Small tables with named rows and columns. After each table, cells are looked up by row and column.

las:
|  | zasuzi | nuraf | puvepu |
|---|---|---|---|
| nivipu | 938 | -7130 | 3783 |
| tenunet | 675 | -6053 | 1825 |
| nuzik | 2574 | -5854 | 5151 |
| vuf | -542 | -5257 | -369 |
| duluvuv | 359 | -5797 | 1040 |
| kogom | 1460 | -6743 | 3760 |
| gaduged | -254 | -4837 | -795 |
| gofe | -1 | -5038 | -260 |
| lol | 1618 | -5682 | 3475 |
| gur | 2146 | -6295 | 4996 |
| pubidon | 2882 | -5251 | 5533 |

gur, puvepu -> 4996
pubidon, zasuzi -> 2882
gofe, zasuzi -> -1
gaduged, nuraf -> -4837
gofe, puvepu -> -260
nivipu, nuraf -> -7130
lol, zasuzi -> 1618
tenunet, zasuzi -> 675
lol, nuraf -> -5682
gaduged, zasuzi -> -254
nivipu, zasuzi -> 938
nuzik, zasuzi -> 2574
kogom, puvepu -> 3760
nuzik, puvepu -> 5151
lol, puvepu -> 3475
gaduged, puvepu -> -795

zez
         giful  mafon  tokab  bori  sar  disugod  rel  pom  lupamoz
numelif    161    195    156   149  136      168  149  153      148
fuzito     167    160    176   176  173      170  170  166      173
monu       161    172    185   182  164      179  163  154      170
sis        171    128    173   170  167      174  167  169      168
dugu       171    127    173   169  165      175  166  168      167
zuvi       159    183    173   173  166      168  164  157      166
pufub      171    134    172   170  168      173  168  169      169
vot        159    211    160   159  151      164  157  155      158
bim        168    168    171   172  172      168  170  168      173
dem        178     49    181   176  179      180  174  179      172

pom of zuvi = 157
lupamoz of pufub = 169
giful of fuzito = 167
sar of fuzito = 173
tokab of dem = 181
disugod of monu = 179
mafon of bim = 168
lupamoz of monu = 170
rel of vot = 157
disugod of dem = 180
disugod of dugu = 175
mafon of dem = 49
mafon of sis = 128
rel of dem = 174
bori of zuvi = 173
pom of pufub = 169
Which row has the largest tokab? monu

Table zot
         fazodos  lup  lav  fuve
lined        -55  -63  -46   -48
noboli       -72    4  -11   -56
kibinub      -10   18    4    62
gilu          58   62  -53    53
tum           -3   32   39    59
naz          -60   -1   25   -29
govip         32   19  -39    21

fuve of govip: 21
fuve of noboli: -56
lup of naz: -1
fazodos of naz: -60
fuve of kibinub: 62
fazodos of lined: -55
fazodos of noboli: -72

tov
|  | zir | tememib | timitot | gutudob | rezedug | valufal |
|---|---|---|---|---|---|---|
| tode | 5727 | 3864 | 5658 | 6596 | 7279 | 6457 |
| gol | 6365 | 5234 | 4812 | 2275 | 2819 | 3035 |
| fum | 7663 | 6260 | 4615 | 7826 | 6008 | 7512 |
| notade | 6461 | 7554 | 4074 | 8451 | 6645 | 4441 |
| vavad | 7642 | 8186 | 4854 | 4509 | 7438 | 4825 |
| mavem | 6575 | 7253 | 4332 | 4412 | 2963 | 2730 |
| tozef | 7171 | 3252 | 8264 | 6985 | 4305 | 5713 |
| kofofa | 6013 | 6668 | 4254 | 2811 | 3186 | 7034 |
| kob | 6568 | 3650 | 7051 | 7029 | 5061 | 4899 |
| fubu | 6646 | 3694 | 5827 | 2377 | 8059 | 3000 |
| non | 5154 | 8200 | 7989 | 6814 | 7622 | 6105 |
| rusater | 3665 | 7585 | 7019 | 3652 | 7780 | 5377 |
| gepu | 4711 | 3927 | 7048 | 5195 | 7386 | 2277 |
| vodi | 3176 | 8091 | 2961 | 3414 | 7840 | 7860 |

fubu, valufal -> 3000
gol, valufal -> 3035
notade, zir -> 6461
kob, valufal -> 4899
rusater, gutudob -> 3652
vavad, gutudob -> 4509
mavem, rezedug -> 2963
vavad, zir -> 7642
kofofa, gutudob -> 2811
gepu, gutudob -> 5195
mavem, tememib -> 7253
non, timitot -> 7989
vodi, zir -> 3176
mavem, gutudob -> 4412
gepu, tememib -> 3927
kofofa, valufal -> 7034
vavad, tememib -> 8186
mavem, zir -> 6575
notade, tememib -> 7554

mefuv =
,nof,visegup,pupir,nos,vikivuf
raf,52.5,8.5,-33.2,48.8,39.4
pige,16.2,9.5,-45.9,12.7,-59.0
roli,-2.3,6.0,-31.6,-3.7,-67.6
gugu,-8.6,-1.4,6.3,-7.6,-4.6
fiselit,-19.4,-8.0,35.6,-17.9,32.1
fenuboz,-19.1,-12.1,58.3,-16.5,79.1
kuz,2.6,-8.3,41.7,3.4,89.4
diru,41.5,1.8,-5.1,39.5,73.1
tup,20.8,4.5,-20.6,19.6,1.9
ledid,19.8,-3.7,23.9,20.1,89.2

visegup of diru: 1.8
pupir of tup: -20.6
visegup of ledid: -3.7
vikivuf of roli: -67.6
visegup of kuz: -8.3
nof of pige: 16.2
nos of gugu: -7.6
pupir of ledid: 23.9
nos of pige: 12.7
nof of ledid: 19.8
nos of tup: 19.6
vikivuf of tup: 1.9
pupir of diru: -5.1
vikivuf of fiselit: 32.1
nof of raf: 52.5

bepel =
fields: luvik, gileb, vov, kigobik, fel, sokelur, nul, fura, sumupo, gogofup
vekop: [49127, 44505, 59593, 54394, 53079, 52963, 56816, 62711, 51822, 64279]
dut: [77381, 70642, 73591, 71058, 57013, 12994, 52399, 70430, 25435, 54329]
pelavo: [49276, 67252, 54199, 45317, 51499, 54144, 37389, 56464, 51740, 62974]
nevev: [75896, 57501, 72664, 58612, 56786, 39462, 66193, 52280, 63936, 53646]
sof: [50365, 27914, 52574, 70511, 52502, 46228, 70110, 53435, 39052, 56920]
sivezov: [41917, 58309, 74910, 62182, 53358, 43327, 40523, 43716, 48100, 60879]
bar: [22357, 33072, 27045, 30002, 45192, 63940, 36510, 35119, 47402, 43400]
kolifon: [46369, 52337, 31375, 32227, 45330, 39540, 39317, 22135, 71166, 37678]
vadit: [48120, 54790, 53030, 50923, 53625, 51453, 52539, 56736, 43133, 65009]
kefegef: [81884, 68716, 77143, 70224, 56109, 28988, 65000, 67492, 48495, 56799]
vop: [72390, 77100, 69175, 78499, 47325, 40121, 61203, 84650, 38399, 61254]
doninu: [56825, 55647, 56028, 56588, 50735, 43315, 53477, 57223, 45435, 51730]

luvik of pelavo = 49276
fura of vop = 84650
vov of vadit = 53030
fura of vekop = 62711
gileb of sof = 27914
gogofup of sof = 56920
kigobik of vadit = 50923
nul of vop = 61203

lud =
	gazo	kometam	bomi	fam	ravesi
nikule	157	241	122	88	110
rup	75	208	180	65	50
beze	175	53	102	186	167
fofedaz	62	200	200	95	71
bokofo	60	182	215	114	84
zer	173	135	56	167	142
batul	187	23	104	180	172

bomi of nikule: 122
fam of rup: 65
kometam of nikule: 241
gazo of rup: 75
ravesi of fofedaz: 71
kometam of batul: 23
fam of nikule: 88
gazo of fofedaz: 62
ravesi of bokofo: 84
fam of bokofo: 114
ravesi of batul: 172
gazo of zer: 173
bomi of beze: 102
ravesi of beze: 167
bomi of fofedaz: 200
bomi of rup: 180
ravesi of nikule: 110
fam of fofedaz: 95
Which row has the largest gazo? batul

Table nanik
cols = konafe, petuzos, pedim, furov, belase, lezibug
kilopop: [7235, 6319, 7093, 4380, 1866, 7278]
dus: [5798, 5502, 6149, 3945, 2354, 5918]
lem: [2075, 3194, 2945, 3726, 4286, 2114]
rano: [5824, 5556, 5875, 3877, 2560, 5972]
fop: [4201, 3667, 3728, 3787, 3944, 4247]
ruvuz: [7325, 6315, 7086, 4207, 1885, 7643]
nuvizo: [4262, 3711, 3605, 3847, 3970, 4268]

What is the furov of nuvizo in nanik? 3847
What is the pedim of lem in nanik? 2945
What is the pedim of fop in nanik? 3728
What is the furov of fop in nanik? 3787
What is the pedim of rano in nanik? 5875
What is the belase of nuvizo in nanik? 3970
What is the konafe of rano in nanik? 5824
What is the lezibug of fop in nanik? 4247
What is the belase of lem in nanik? 4286
What is the konafe of ruvuz in nanik? 7325
What is the furov of kilopop in nanik? 4380
What is the belase of kilopop in nanik? 1866
Which row has the largest lezibug? ruvuz

